The same turns and mirrors carry the whole set onto itself and the rows of a family onto each other. Which other rows belong to the same family as each row named below? List them in the order they appear above.
These 20 rows form 5 families of 4 rows each.
zib: [ -9   9 -39   2  -2  -3 -20  -3  19 -14  10   5 -13  13   4   1  14]
mib: [ 12  -9  29  16  -9  -1   5   3  -4   4 -16 -26  22   0  -3 -11 -17]
sevu: [  9 -22  25  12  -1  -8  18  -6 -18 -18   8  -8  14 -13   5  13 -18]
Sigop: [ 15  -6  20  16 -17  -1  20 -12 -14   2 -17   7   3 -17 -12  -4 -23]
gar: [ 15   7  -6  -4   2  -4   3 -30   9  -8  -7 -22  14  11 -14 -32   2]
lan: [-28  -2   9  23  -5  -4  -3  29   9  19 -12 -19  -2   6   5   6   3]
Kug: [-12 -12  -5  19  -3   2 -22  37   0   3  -2   0  -8   3  15  18   2]
mema: [-26 -14  10  15   7 -11   7  23 -10   1  14  -4 -11 -11  15  25   6]
linu: [-17   0  12  20  -8  -3   9  21 -10  24 -12  10 -21 -18   0   8  -1]
puve: [ 28 -14  23  12  -9   1 -13  13 -15  -5  -1 -10  13 -11  12  -2 -14]
boz: [ 33   7 -11  -4  -9  -5 -11 -27   4 -21  12  -4   8  -1   2 -18  -1]
pafi: [-28  -1 -42  -6  14  -8 -10  -6   5   0   5   6 -11  13  -6  -7  12]
fad: [-22  -4 -28  -5  25 -11   4  -5   0 -13  19   1 -18   4   3   3  24]
biga: [-19   6 -28   2  12  -1   3   1  -1  13 -10  16 -30  -1 -12 -10  18]
kekav: [  9 -12  28  10 -15 -11   5  -3 -20   5   2  -8  20 -18   5  -1 -25]
sak: [ 13   1 -21  -2   3   2  13 -32  -4 -10 -15  12  -7   0 -24 -22  -4]
tabop: [ 13 -13 -13  -7  16  -8  14 -33  -8 -32  12  -4   8   1  -7 -10   1]
musi: [-30 -11   4  11   4  -9  -9  31 -13  23   2  -1  -7  -7  11  11   0]
pomiv: [ 11  -2 -17  -8  -3 -10   4 -41  -2 -17   6  -1  16   3 -13 -19 -14]
veluk: [-24  15 -26   3   6  -6  -6  -3  22   6  -2 -15 -10  18  -6 -14  21]

Same family as mib: gar, lan, veluk
Same family as boz: zib, Kug, puve
Same family as pafi: kekav, musi, pomiv

The same turns and mirrors carry the whole set onto itself and the rows of a family onto each other. Which other rows belong to the same family as each row named below? List them in the order they appear above.
These 15 rows form 5 families of 3 rows each.
zubuk: [  8   3 -12  11 -16 -25  10  -4  13  22 -14   0 -24   2  23   9 -34 -40
 -23  -2   0  -6  28 -17 -33]
Mabu: [-15   3  23 -20  12  -9   4  23   1  12  -7  20  -8 -17  19  31   1   8
 -13  22 -21 -10 -11  25 -27]
tok: [ -2   5  -9   4  -6 -30   0   0   9  13  -7   2 -12   5  18   3 -25 -46
 -19  -7   5 -17  32 -24 -36]
Burad: [  7  -4 -33   8  11  13   8 -12  16   0   9 -16 -42  -5  13   2  20  22
 -36  18 -16   3   4  -7 -48]
remu: [  9 -14 -31   6  17  12   1  -9  11 -10  15 -16 -45  14   9   3  16  21
 -29  14  -2   0  11   2 -43]
teno: [ -2   7 -12   8  -1 -31   9   5   8  19  -2  -2 -20  -2  25   4 -34 -46
 -13  -2  -8 -17  28 -19 -34]
varuf: [ -8 -11 -26   3  16  13  -5 -11   7  -7  19 -18 -33   9   9  -4  22  16
 -20   6 -11   4   1 -16 -55]
mip: [-16   5  28  -5   9 -14   5  29   4  12 -15   7 -17 -10   8  22   4  13
 -16  26   3 -12 -12  24 -14]
feko: [ 11  -3 -30   5  27  12   1 -11  13  -5  13 -16 -27  11  11  -4  22  19
 -34   9 -14   0  11  -2 -53]
Mogu: [  6   1  -6   3 -11 -35   9  -9   3  13  -9  -3 -22   7  11   5 -26 -37
 -14   7  14 -13  34 -21 -26]
rab: [-18  11  34 -16  14  -8   1  24  12   9 -15  14  -7 -11  10  26   6  11
 -10  18 -12 -13  -9  19 -25]
gesid: [ -8   6  22 -10   0  -1   8  27   8  16 -21  18 -14 -19  17  31   9   3
 -11  29  -9 -11 -11  20 -19]
vusam: [  1  11   3   5   0 -33   4 -10   7  21  -6 -13 -16  14  24   3 -29 -40
  -4  -5  -2 -10  28 -15 -36]
zisa: [  9  -9 -35   7  24  13  11  -8   6  -1  17 -10 -26   1   9  -6  16  16
 -28  15 -22   7   7 -11 -53]
Zaku: [-15   5  23 -14  12 -10  -5  23  -7  16  -8  11   0  -5  23  23  17   2
 -14  20  -4 -14 -15  27 -25]

Same family as mip: remu, Mogu
Same family as rab: tok, feko
Same family as zubuk: Burad, gesid
Same family as varuf: vusam, Zaku

The same turns and mirrors carry the whole set onto itself and the rows of a family onto each other. Which other rows belong to the same family as each row named below? List them in the order they appear above.
These 15 rows form 5 families of 3 rows each.
Sodep: [ 13   6  14 -11 -18 -17 -23 -30   7  14 -16 -42 -34  32]
danav: [ 17  14  16  -6   9   7  17   3  10   2  -9 -25   5  41]
vileg: [  1 -10  19 -16 -19  -3  35   2  13   8 -15  -8 -28   8]
suf: [ 29   4   6 -21   3 -10  22 -14  -7  12 -17 -13   6  -6]
famed: [ 18   5  -5 -29  16   0  -6 -30 -28   5  -9  -2 -17  -4]
gefe: [ 11   7  42  -8 -23 -13  24 -12  -6  21 -27 -20 -28  18]
zekar: [ 14  12   8 -11  10 -28 -23  -3  -2 -17  -2 -47 -37  14]
vukug: [ -4  -5  23  -6  11 -18 -11 -19 -24  36 -10  -9 -36  26]
fadi: [ 23  15  30  -7   3 -24  22  15  -2 -13 -17 -37 -26   7]
bonu: [ 15   9  -4 -29 -13 -13 -12 -26  -2   0  -4 -29  -2 -14]
Vovo: [ 10   6  20  -6  35 -23   0   8 -29  -2  -5 -17 -41  12]
dode: [ -6  20  23 -19  13  21   0 -11 -21 -11  -2  -3 -26  31]
zonun: [ -8 -22  -3 -13  17  -4   0  -9  -4  22  -2   3 -39  20]
muru: [-20  15  17 -13  -4  -3 -19  -2   4  -3  15 -32  -1  19]
Kosa: [  4 -10  -8 -22 -19  -2 -11 -20  25  -4  -7 -29 -39  22]

Same family as dode: danav, muru
Same family as fadi: zekar, Vovo
Same family as famed: suf, bonu
Same family as vileg: zonun, Kosa

